In the data rows, zero lies at 4.5, halfway between 4 and 5.
Here are some points, each followed by its number:
6;3;3;8;2;7;7;5;2;3;6;3;3;5;4;3 0
7;5;4;6;2;4;4;3;5;5;3;4;4;4;3;3 1
5;9;9;4;3;3;4;3;7;6;3;7;6;3;9;5 2
6;6;6;7;6;5;5;7;3;5;5;3;3;5;4;4 3
7;5;6;7;2;3;5;3;6;5;3;5;5;5;8;5 4
5;3;4;4;3;3;6;6;4;3;5;4;3;7;6;6 5
7;9;7;3;3;3;3;3;8;6;3;8;6;3;8;7 6
6;4;4;4;2;3;3;3;6;5;3;4;4;4;4;4 7
3;6;4;3;6;4;4;7;4;4;4;3;5;3;3;3 8
6;7;8;4;2;4;4;3;6;7;3;9;6;5;7;6 9
7;3;3;4;2;3;6;4;3;4;3;5;3;5;3;4 10
7;5;6;6;3;3;4;3;6;4;4;5;4;6;9;6 11
4;4;3;3;3;3;4;3;5;4;4;3;5;6;4;3 12
Which two points above are nearest to each new point? Their numbers follow each, nearest first.
3;5;3;3;5;5;4;6;4;5;4;4;5;3;3;5 8 12
5;3;5;4;5;9;3;3;5;8;5;8;4;6;4;9 9 7
3;4;4;3;6;3;6;5;3;4;6;5;6;3;4;5 8 12
5;7;7;6;7;5;5;7;4;6;6;3;3;5;5;4 3 8
3;5;4;3;6;4;4;8;2;3;5;3;3;3;3;3 8 3
4;4;3;7;4;6;8;6;3;3;5;3;3;5;3;3 0 3
3;4;4;4;8;6;5;7;3;4;6;3;4;3;4;3 8 3
3;4;3;4;8;6;5;7;4;4;6;3;4;3;3;3 8 3
5;3;4;3;2;3;5;5;5;3;5;5;3;7;7;6 5 11
7;3;3;7;3;6;8;6;2;3;3;3;3;6;3;3 0 10
4;7;4;3;5;3;3;3;8;6;3;6;6;3;5;4 7 6
3;3;4;5;8;6;4;5;4;4;7;3;4;3;3;3 8 3
6;5;7;7;4;3;7;9;2;3;3;3;3;5;4;3 3 5
3;3;3;3;5;3;3;3;4;3;6;3;6;5;4;4 12 8
5;3;3;7;4;7;6;5;3;3;6;3;3;5;4;3 0 3
5;3;5;4;6;8;3;3;6;8;5;8;5;5;3;9 9 7
3;5;8;3;5;7;3;3;4;9;5;8;7;5;4;9 9 6
3;3;4;5;2;9;4;3;2;6;3;6;5;7;5;8 5 10
